One turn moves every row onto another: examples first, then more rows asked
J_391: [ -7   0   8  -6 -10   3   3   7 -10 -20  10  -2]
J_618: [  4 -12  -1   1   1   2   5  17   4   9  22 -18]
J_911: [-10  -2  12  -2   2  10 -10   3  -7 -11   8   0]
J_394: [  4  -4  19  -3  -7   3   6   5   2   8  14 -10]
J_521: [  2  -2  -3  -3 -11 -11   5  11   1   4  28 -10]
J_28: [  5  -3  -6  12  10   2  -4  -7  -1   2  10 -20]
J_144: [ -3  -2  -8   6  -5  11  12  22   5  -5  13 -11]
J_660: [-12  -2   1   7   0 -12   6  -1  19   5   2 -15]
J_794: [-13  -1  15 -10   0   1  -6   3   0   4   9 -21]
J_709: [ -3  -5 -19   6  -6  -4  16   3   0  -2   2  -1]
J_800: [-6 -1 24 -1  0 -1  1  2 -3 -2 12 -4]
J_221: [ -4  -6 -26   6  -6  -5   0  10   3  -2   2 -14]
J_64: [ -2   3  -6   8  16  -3   0  11  -7   7  16 -19]
J_234: [ -2   5 -19   8   4   5  -1   8 -12  -9   6 -10]
J_747: [  1  -2  -6   0   6  -6 -15  -4  -4   1  -8  -8]
J_22: [ -6 -14   2   3 -18   1  -5  -2   8  -3  12   3]
J_773: [ -4 -10   5   8  -6 -19  -1   8   7  13   0 -13]
J_693: [-10  -9  -1  14  10   9 -10  -3  -1  -1   0  -5]
J_362: [ -5   2  20  -1  -8 -11   1  15   0   1   7 -17]
J_52: [ 14   3   7  -1   5   8   2   0  -4  -3   5 -12]
J_578: [ -6  -4   6  -1   0 -18 -12  -9  -5   0   3  -6]
J_831: [-12  -2  -5  11  -3  -2 -10 -11  -4  -2  11   3]
J_223: [ -9  -3   5   4 -11  -1  15  19   4  -8  21 -11]
J_805: [-13 -10   1   0 -12  -1  -1  13   2   6  22   6]
J_3: [-21 -12  -6  -4  -8  -9  -8   4   4 -15   9  -2]
J_238: [-23  -9  -9   7 -10 -14  -2  14   4  -2  11  -6]
J_162: [-14  -5   0   1  -6  15   7   7  -4 -12  16  -1]
J_37: [ -6   4  -8  -4   1  12   1   3  -7 -18  14  -7]
J_818: [  4  -5   0   4  -3 -18   5  24   2   3   2 -12]
J_555: [ 11   6   5   9   2   1   8  11  -4   8   4 -17]
J_798: [ -5  -4  -4 -11  -5   9   5   7 -19  -4   9  -7]
J_975: [ -2   2  -6   8   1 -14  -1  14  10   3  -7 -18]
J_648: [ -4 -11  18   1 -11 -12  -3   8  12   1  10  -8]
J_368: [-16  -6 -23   6   2  -6  -3   2  -1  -5   6  -7]
J_83: [  4  -4 -13  10  -6 -18   6  12   7   4   9 -17]
J_491: [ -7   4  17   1 -12 -12   1  12   6  -7  10   1]
J_810: [  2  -4  -3   3   2 -18  -5   0   5  14   4 -17]
J_963: [ -4  -2 -18   4  -1  -1   2   6   0 -18  -5  -5]
J_56: [  1  -4 -15   6   3  -1  -6  13  -6 -12  -5 -20]
J_806: [ -9   4   4   3  -6   5  -9   1  -3 -22   3  -7]

J_22 goes to J_693
J_37 goes to J_221
J_391 goes to J_963
Now these:
J_238 goes to J_578
J_555 goes to J_223
J_162 goes to J_368
J_234 goes to J_83
J_806 goes to J_56
J_660 goes to J_794
J_618 goes to J_805

One turn moves every row onto another: examples first, then more rows asked
J_938: [ 10  -5  12  -9  -2  -9  -7  -5 -13  16   6  -4  14  -1  -3 -10  -4  -9
   0   0   8   5  17  -5  15  -5  21   0  15  -1  13 -11]
J_679: [  5  14  16  -4  14 -10  -6   2  -9  -3  19   0  15  21   4 -16  10  -1
   9  -2  11 -11   9   4   5   1  -8  16  11  22   0   4]
J_473: [-18   4  25  -5  16 -23 -17  -9 -12   5  12  -5   3  10 -13 -13   4  -9
  -9 -11  12   2   4   3   9 -17   7   9   6  -6   2   4]
J_625: [-15   7   7  11  25  -8 -24   3 -15  -8   7  12   6  12  -3  -9  14 -13
  11  -1  15  -1  -2  -4  -1   5   0  -7  -1   6  12  10]
J_477: [  7   6  14   5  21 -16 -23   5  -5   0  13   7  -2  -6  -7 -18 -11   5
  14 -25   2  -5  -3   8  -4 -16  10  10   2   1  16  -6]
J_836: [ -4  14  17  -4  15  -2 -19   4  16  -9   9   6  22   7   2 -22   9  -1
  19  -2   9  -7  14   6  -6 -20   4   9   8   6  17  -2]
J_508: [ -7   4  19   0  25 -17 -10   4 -18  -4  -6   6  18   1  -9  -8  -2   1
   0   5  -1  12   3   9   1 -16  20   4  19  15  11  10]
J_355: [ 13  -3  13 -10   1 -18  -6  -3  -8   5   2  -9  11  -3  -1 -10 -11  -5
  -5   3   6   2  16  -2  19  -8  16  -5  14   8  17  -8]
J_689: [  3   8  18   3  19 -15 -21   5   2   0  10  11  -5  -4 -13 -13 -17   4
   6 -18   4  -7   1  10   5 -15  -3   9   6  -1  14  -7]
J_133: [-21   6  11  11  22 -10 -25  -2 -11   2   2  18   5   6  -1 -12  12 -20
  14  -7  21   0  -5   3   4   2   1   0  -1   5  12   7]
J_472: [ -2   4   9 -10  23  -2 -24  12 -11   9   6   1  17  15  -2   5   5 -15
  12  -8  16   7  14  -7  14  -3   3  15   4  25  13  -1]
J_922: [  4   8  28   0  24 -31 -15  14 -21  -1  -6  -4  21   1  -8  -5   1   2
   7 -12   9   7   6   8  -9  -6   6   1  -6   0  18  -9]
J_876: [ 10   1  10 -10  10 -13 -14   7 -11  -8 -13  -9  23   1  -2  -5   0  -6
   6  -6  15 -10  -3  13  -1  -3   8  26  -2  -2  31   4]
J_813: [  8 -13  27 -10  24 -10 -15 -11  -9   3   6  17   3  -9   2 -13   0 -12
  -1   3  17 -10   9  -3   0 -11   8   9   0  -1  25   2]
J_34: [  9   5  15   3  16 -21 -25   2  -5   0  14  10   5  -2 -11 -12 -13   1
   0 -23   0 -12   1   1   6 -14   3   9   5  -7  17  -9]
J_614: [-18   9  21  -9   9 -24 -16  -7  -8  -6  10  -3   2  15  -9 -12   8  -8
 -11 -12  10  -6   8   4  16 -16   4   7  -1   5   4   7]
J_241: [ -3   6  -6   2   2 -10 -18   5   4   2  -3  -5  16   7   5 -20   1 -11
  14 -19  10   2  -9  15  15  -8  11  -5   4  10   5  -6]
J_135: [ -1  13  16   1  15 -13  -9  10  -2   6   7   0  21  16   5 -11   6  -1
   5  -7  15 -13   9   8   4  -6  -3  24  19  21   7  13]
J_986: [  7  -8  16 -10   7  -6  -6   0  -8  -1  -6   3  32  15   7 -21  14 -15
  -5  -7  27  -4   0  -1   4  -4   8   1  -7   4   2   3]
J_399: [ -5   7  -2  -1  -1  -7 -25   0   4   8   3  -2  18   5   2 -21   8 -10
  12 -20   5  -3  -9   8   9 -11  15  -8   2   0   5   0]
J_38: [  5 -10  10  -7  14  -1 -15   7 -12   1  -7  -8   2   8  11  -8  14 -11
  14  -9   4   5   3  11  14  -3   7  14  11   8  25 -20]
J_506: [ -2  -6  11  -5  15   7 -19   8  -6  -1 -11   0  13  10  -1 -10  11  -8
   9  -8   7   8  10  13  13  -2  19  16  12   8  31 -12]
J_816: [  3   3  15   3  19  -7 -17  10 -13   9  15   1   9   9   2   0  18 -12
  17  -7  17   5  13  -5  15   5   7  13   5  25  12  -9]
J_184: [  4   3  10  -8  21  -9 -19  -1  -6  -7  14   7  12 -11  -7 -15  12  -5
  18  13   4   1   0   9   0 -16  16  -4  -8  13  13  13]
J_369: [-19   0   4  11  29 -13 -27  -2  -7  -4   7  11   6   3  -5  -8   7 -19
   6  -5  13  -3  -8   5   9   0   0  -7   4   1  11   8]
J_334: [  2  12  24  -9  26 -25 -18   4 -14  -7  -5   0  33   5  -6  -4 -11  -3
   8 -13  11   6  10   1 -11 -10   9   7  -2   6  19  -7]
J_171: [ -3   8  -4   4   0  -9 -17   7   2   9   2 -11  11   3   8 -18   7  -6
  21 -14   9   3   0  11   6  -7  17  -8   7   9   7  -3]
J_373: [  2 -14  16  -9  28 -14 -13 -11 -17  -7   8   8   2  -6   6 -12   1 -15
   3   5  13 -11  11  -2  -1  -4   7   8   1   1  30   1]
J_260: [  5  -2  12  -8   1 -16  -1   5 -15   6   5 -16   5   0  -7  -9  -5   0
  -1   1   7   7  22   1  14  -4  15   3  12   3  15 -10]
J_692: [ -1   5   5 -12  17  -4 -21   5  -2 -11   6   4  14  -8  -8  -5   5  -9
  15  17   5   1  -1  -1   4 -23   9   6   2   9  15  17]
J_363: [ 22  -2  16  -9  18 -14 -20   1 -16  -9  -6  -9  14  12   0  -9   8  -4
   5 -10  16  -8  -3  15   1  -1  10  18 -10  -2  27  -5]
J_736: [  8 -15  10 -15  16  -5  -2   1  -6   0  -1  -3  25  13  16 -19  12 -13
   0  -6  24  -9   5   6   0  -6   4   2  -3   7   2   4]
J_935: [ 14   0   5   9  14  -6 -10  12 -11   6   4  14  29   6  -5  -6  -7  -7
   2  -7  13  -4   6  -7   7  13   0  -8   9   5   6  -8]
J_59: [-15   1  21 -10  16 -22  -8   1 -10  -9   9 -13   3  14  -8 -14   8  -3
  -8 -12  10   0   3   6   7 -20   2   8   0   2  -4   6]
J_410: [ -4   5  16  -9  24 -23 -12   0 -27  -4  -4  -2  12   3  -5 -11  -1  -1
   4  10  -7  11   1  12   1 -11   9  -8  10  12  11   6]
J_458: [ 21   1  11   7  18   0 -12  17 -16   5   4  16  19   9  -7 -10  -6   3
   8 -10  15   0   9  -4  -3  10   2   0   1   5  11  -8]
J_178: [ -1   8  17  -7  12  -7  -7  10   8  -6  13   6  16  -3   2 -25  13   2
  22  -2   2  -7   7  10  -5 -18  -5   5   3   8   5  -4]
J_589: [ 15   2  15  11  13  -5  -9  13 -11   7  -4  13  22   3  -6 -11 -11  -4
   8  -1  21   6   4  -5   0  11  -1  -5   8   2  12  -9]
J_872: [  0  -7  14  -6  12  -4  -4  -2  -1   6  -1  -1  31  13   5 -20  10 -13
  -1  -7  28  -5   0   8   0  -1   2   0   0  -3  -5   4]
J_348: [  9 -19  17  -5  26  -9 -10 -11  -6  -1   8  10   7  -9   1 -11  -5 -15
  -1   4  19 -10   8   4   5  -6   5  11   7  -9  23  -5]

J_477 goes to J_373
J_935 goes to J_872
J_133 goes to J_614
Now these:
J_508 goes to J_334
J_410 goes to J_922

One turn moves every row onto another: examples first, then more rows asked
J_859: [ -5  23  11   2   3   6   3  -8 -11  -5   5  20  13  -4 -15 -11  21  10
  -2   7  -4 -12   5   3   2   9   9   2  -3   8   7 -23   5]
J_417: [ -6 -10  22  -4  -5  14  17   3  -4  -9   0  13  -4  -6  -2  11   2  18
  -6  10  12   3   5   3   3   4   0 -17  -9   3 -14  -5  11]
J_151: [-19  11  15 -11  -2   6  18 -10   8  -1   2  19   3  -8   0   5  12   1
  11  -8   1  -2  -5   9  -2 -20  -1 -21   4 -16 -14  -6  12]
J_128: [  0  20  -1  19  11  -7   5   3 -23  -9 -10  20   7 -12  -7   9  12  19
  -1  -9  -6 -13  -1   9  -3   1   8 -10   9   0  -5 -18   4]
J_955: [ -2  -7   3   0  -6 -17   3   3  -2   3  -8   6   6  -2  -5  11  -1  -7
   0   0   1  -8 -18   7  10  -2  -4   4   8   1  -6 -25  13]
J_621: [  4  -2  18  -1  -1  15  12   3  -4  -3 -10  20   2  -8   1   9  -8  16
   0  12   1  -1   5 -10   1  -3   6 -16 -10   5 -15  -6  -2]
J_302: [ -8  23  13  -2   8   6  -1 -18  -8 -10   8  22  14  -8 -14   2   6   8
  -3  -3 -13 -10  -4  16   6   1  18   0   9   8   2 -20  15]
J_584: [ -6  -5  10   5  -9 -19   7  -8  -5  -3  -8   5   8   0 -12  -9   4  21
   6   1 -19  -9 -10 -12   4  -5  -2  -6  -2  -7  -2 -12  26]
J_908: [-12  22   2  14   7  -7   8   2 -18  -7  -5  26   4 -12 -21  -5  13  13
  -3 -10   2  -9   0   4  -2  -6   4 -13  11  10 -16 -22  23]
J_595: [-10  10  23  -4  -3   8  17  -4  -1  -6   3  17  -3 -20  -7  19  -5  16
 -10   1   4   0  -2 -16  -5   4   7  -2  -1  10 -15  -3  10]
J_236: [ -2  18  14   0   0  11  -4  -7  -5  -1   0  14   1   1 -11  -3   3   3
   4   0 -18  -1  12  -1   9   3   9   1  -2  -3   5 -35   9]
J_918: [ -2   0   2  -4  -2  -4   8  -5   3  -6   2   7  12  -6  -7   3  -9  17
   8   3 -29  -8 -13  -5  -1  -4  -2 -29   0  -8   1  -6  18]
J_113: [-19  18  19   2   4   2   4  -3   5  -1   3   7   4   3 -15  -3   8   5
  -2   5  -5  -3  -3  11   4   4  29  -3   7   0   7 -15  17]
J_58: [ -6  15   0  16   1   0   3   9  -9  -8  -7  25   4 -20  -6   5   6  10
 -14 -14  -9  -4 -12   2 -18 -12  -1 -13  14   3   1 -14   6]
J_513: [  6  -6   6  -6 -11  -6   7  -2  -2 -11   2   2   4  -5  -3   1  -2  26
   8   7 -17  -5  -4   5  -1   3 -14 -22  -4   0  -1  -5  22]
J_271: [ -9  20  19   0  -4  11  27 -11  -4 -11   2  14  -1 -15   0  16  17   3
  11  -7  -2  -2  -6  -4  -4 -11  -8  -3  -1 -15  -2 -13   8]
J_869: [ -2  -4  11 -13  -5 -12  13   9  -6   1  -3   8   4 -11 -11  -6   2 -15
  10  13   5  -1  -5   4   4   4  -7 -13  11   4 -11 -16   6]
J_887: [ -3  17   6  13   3 -12  21   8 -14 -12 -13  20   3 -23  -7 -11   7  10
   4 -11  -7   6   4   7  -5  -8   2  -4   4  13 -10  -8  15]
J_849: [ -2 -14  13  -7  -6  -9   5   2   1  -9   5   4   0 -13  -8   2   5  -7
  -1   9   4  -5 -12  15  -3   3 -16 -18   6  -1 -10 -18  17]
J_894: [ -8   6  21  -6  -5  12  11 -14   3  -6   5  11 -11  -6   7  10   8  13
   8  -8   1  -5  -4  13  -4 -10 -13 -23  -4 -14 -13 -12  14]

J_849 goes to J_417
J_621 goes to J_918
J_595 goes to J_584
Now these:
J_302 goes to J_908
J_887 goes to J_236

